In the data rows, 128 means zero.
Here is the table:
[156 111 110 147 166 111 169 148 132 125 114 156 109 106 156 149]
[162 105  97 164 174 109 127 187 156 162 103 143 102 104 184 133]
[176 117 129 167 160 127 156 171 169 164 124 184 125 117 166 175]
[124 103  83 107 132  97 139 131 102  95  95 119  91  96 134 115]
[115 144 141 139 132 133 119 118 148 133 179 123 140 153 119 115]
[120 136 133 122 118 126 109 115 158 116 162 113 152 164 112 129]
[105 128 125 108 114 170 146 105 141 168 139 103 198 120 112 102]
[161 111 107 154 153 117 137 171 157 157 108 153 126 115 167 148]
[119 152 129 133 104 118  95 127 145 133 143 123 117 180 106 134]
[107 122 136 107 105 188 171 121 117 154 127 108 163 114 111 109]
[114 109 159  91 114 146 132 117 107 116 112 122 131 108 117 116]
[163 114 116 143 149 118 145 162 156 143 116 183 116 116 160 158]
[110 153 151 136 114 138 122 113 132 135 198 109 136 142 109 116]
[130 104  83 111 138 101 148 130 102  94  95 127 102 104 133 127]
[184 137 128 159 135 116 128 145 131 124 110 166 113 126 141 214]
[ 94 144 141 112 102 180 151 105 118 174 150  96 180 127  99  97]
[145 109  93 137 139 102 113 145 117 116 101 126 101  98 155 130]
[170 113 111 174 168 115 147 171 150 151 112 157 108 105 182 148]
[102 191 163 173  98 125 101  99  91 111 153 104 127 142 103 108]
[109 174 151 153 100 128  99 103  95 112 149 124 130 154  99 123]
[155 108 105 137 156 112 154 145 149 126 109 167 109 110 154 148]
[107 132 125 121 124 126 106 112 156 122 153 109 152 154 112 107]
[101 152 137 128 104 144 122 104 116 150 179 117 147 134 107 101]
[109 121 130  97 102 187 168 110 110 145 123 109 161 119 111 109]
[153 101  94 142 173 101 119 171 138 142 101 130 105 102 173 127]
[106 127 116 106 116 126 111 113 171 126 150 109 151 154 110 109]
[123 100  80 100 131 103 134 133 104 100  99 117  94  98 134 114]
[100 190 160 165  95 120  97  95  84  93 145 101 122 156 100 106]
[128  98  83 115 131 102 123 140 121 105  95 123  94  97 143 115]
[ 96 183 150 150  86 113  81  91  80  85 129  92 109 169  98 103]
[115 163 137 146 106 126 104 104 108 117 159 128 126 165 108 125]
[147 134 111 126 107 106  97 119 114 106 121 141 107 158 116 173]
[122 111 148 112 119 158 146 118 108 129 109 120 144 106 122 122]
[100 206 175 181  91 119  97  99  87 104 141  98 123 143  96 110]
[127 126 153 119 121 181 171 124 121 153 116 129 150 110 130 123]
[101 116 145  88 102 171 146 108  99 127 120 109 148 107 108 101]
[103 151 130 110  91 103  71  91  94  77 122  98 112 195  92 120]
[153 114 110 146 164 113 179 149 133 127 108 150 110 114 153 147]
[113 122 125 116 129 134 120 120 177 145 157 119 168 144 117 114]
[182 115 116 177 162 122 139 191 179 181 115 172 120 113 190 162]
[146 120 146 143 138 145 152 145 156 148 123 154 126 119 141 147]
[169 116 119 150 146 119 137 156 148 141 119 184 116 121 153 176]
[110 194 173 175  98 132 105 106  99 114 150 102 125 145 105 119]
[174 127 121 142 132 113 120 147 138 129 108 169 109 129 146 191]
[119 153 142 143 118 134 120 117 132 139 177 118 137 145 124 116]
[116 111 119 106 167 113 122 133 137 120 121 116 128 116 126 109]
[148 102  93 144 171 105 135 175 145 147 105 133 101 103 167 123]
[128 113  96 113 138 101 158 125 111  99  99 139 103 104 134 123]
[184 129 120 216 177 111 128 197 171 181 114 150 108 107 209 147]
[110 111 150  90 106 156 134 111  96 121 109 109 143 104 111 115]
[172 115 114 144 144 119 136 157 146 147 121 208 116 121 153 180]
[131 146 117 127 101 112  92 111 110 104 130 127 111 169 114 148]
[146 124 138 139 143 135 143 151 174 157 139 158 148 127 141 147]
[134 106 102 117 165 101 132 158 142 138 108 128 108 111 145 123]
[108 196 170 177  97 126  98 101 102 111 152 107 126 151  99 121]
[155 104  91 143 148 108 117 159 135 134 106 156 111 103 168 133]
[148 127 136 146 146 135 144 144 180 150 139 150 150 130 144 148]
[172 120 112 137 134 112 123 147 131 127 111 184 122 136 141 192]
[136 133 138 138 138 127 134 136 162 136 150 145 155 134 132 138]
[125 105  89 113 136  97 139 128 101  94  95 119  92  97 133 118]
[108 162 152 148 115 138 117 113 134 136 194 112 142 144 109 113]
[117 121 127 108 114 185 179 117 121 153 124 119 161 110 122 115]
[118 151 125 125 100 118 100 107 116 108 139 120 120 178 105 134]
[131 104  82 122 136 112 142 133 102  99  96 122  91  96 145 116]
[149 144 124 147 123 106  99 126 128 112 121 153 103 148 126 166]
[145 115 141 128 137 144 153 145 158 148 131 153 141 120 142 145]
[100 151 122 112  95 103  69  95  95  76 125  96 108 195  99 108]
[169 108 103 172 169 115 132 186 159 167 110 156 109 108 183 147]
[115 110 176  95 121 144 130 118 116 119 110 117 126 108 117 115]
[105 152 138 131 105 151 129 105 109 151 169 101 153 137 105 110]
[106 112 165  91 133 119 109 114 120 102 121 109 127 116 114 107]
[125 107 108 112 175 107 125 144 137 126 114 117 117 115 135 115]
[107 162 146 145 111 145 125 111 119 143 178 110 147 144 113 107]
Each row belongs to one hidden group. Groups can overlap: rows of different groups may look alike. The first row asked about is in group 0, and each new group gets the next number.
More rows, each followed by its group:
[117 174 153 146 100 128 103 100  91 111 150 109 126 154 100 136] 0
[124 109 158 103 118 148 146 126 127 127 114 127 126 114 124 125] 1
[155 106  99 130 138 107 115 164 138 141 104 139 104 106 169 134] 1
[136 127 140 133 149 127 136 134 161 138 150 138 147 138 133 136] 0
[157 138 129 137 114 104  98 128 112 111 114 153  99 142 125 180] 1
[146 101  94 129 164 101 132 170 142 145 107 127 106 102 163 124] 1
[119 116 142 101 160 119 123 128 140 121 137 117 135 126 116 125] 1
[152 122 136 143 139 135 145 147 160 143 129 150 138 124 142 155] 0
[123 153 144 140 118 137 123 118 134 144 177 119 135 148 120 124] 0
[173 116 117 157 149 119 135 156 145 137 117 183 117 120 157 179] 1
[133 105 107 118 177 107 136 148 134 128 116 130 110 106 144 123] 1
[124 102  82 107 127  99 124 134 104 100  97 121  93  99 132 117] 1
[105 134 117 108 103 111  89  99 123  92 140 104 125 180 100 114] 0
[115 122 138 107 111 186 170 117 117 151 123 127 162 112 120 114] 0
[106 109 178  85 118 127 111 115 113 101 120 112 121 114 109 107] 1
[119 120 118 108 122 135 125 119 193 138 139 117 162 145 118 122] 0
[ 91 163 137 126  89 110  76  89  85  72 124  99 105 195  91 100] 0
[170 126 114 132 124 115 116 133 112 111 108 158 103 139 138 192] 1
[ 96 148 138 120  98 157 138 102 113 179 153 103 162 128  99 102] 0
[114 116 140 109 154 118 118 117 135 111 129 124 140 125 117 114] 1
[121 116 140 117 154 119 121 117 136 109 131 129 141 124 117 126] 1
[125 155 145 147 117 139 130 120 137 145 190 117 136 142 138 114] 0
[174 121 120 138 138 113 122 154 138 132 109 187 108 133 141 195] 1
[114 143 132 139 121 126 116 119 136 146 178 117 130 144 117 114] 0
[135 112 139 107 122 157 149 132 125 147 116 134 143 113 136 130] 0
[102 123 148  98 105 188 167 105 105 137 123 105 165 110 108 102] 0
[140 104  95 118 152 114 170 135 114 113 102 154 103 108 143 135] 1
[129 145 120 130 102 112 108 112 115 105 130 129 113 165 112 145] 1
[ 92 174 139 140  89 115  85  88  91  79 122  86 104 170  96  98] 0
[106 114 166  94 130 123 112 113 121 101 121 108 127 114 112 107] 1
[107 124 119 105 114 161 143 111 153 157 126 109 200 144 110 108] 0
[115 105 169  91 120 137 125 118 115 110 115 118 117 106 119 115] 1
[140 102  84 118 146 103 159 135 112 107 103 137 106 125 145 132] 1
[101 127 154  99 104 195 169 108 109 147 135 105 162 110 106 102] 0
[105 121 115 100 118 160 141 110 160 156 129 108 199 126 111 106] 0
[125 139 143 138 132 127 122 127 153 132 167 126 154 144 124 125] 0
[101 108 156  78 123 121 102 108 107  87 114 103 123 110 106 100] 1
[117 144 136 138 120 130 119 118 138 138 181 117 126 150 117 116] 0
[139 111 134 115 129 157 161 135 138 146 125 140 144 118 142 133] 0
[ 98 135 138 103 106 170 144 103 124 170 154  97 180 121 100 103] 0
[141 101  95 128 172 103 132 158 133 131 104 126 108 102 153 125] 1
[142 104  94 118 155 111 166 135 120 113 107 151 104 107 143 139] 1
[114 125 169 117 136 119 106 119 135 115 134 124 135 120 115 116] 1
[115 122 134 112 113 185 172 122 124 161 124 121 163 113 118 114] 0
[ 92 165 131 129  88 108  76  89  83  84 121  92 102 181  91 101] 0
[115 112 160  99 111 157 142 117 110 127 109 117 151 107 117 117] 0
[147 104  93 148 171 103 124 169 147 143  98 128  97 104 166 124] 1
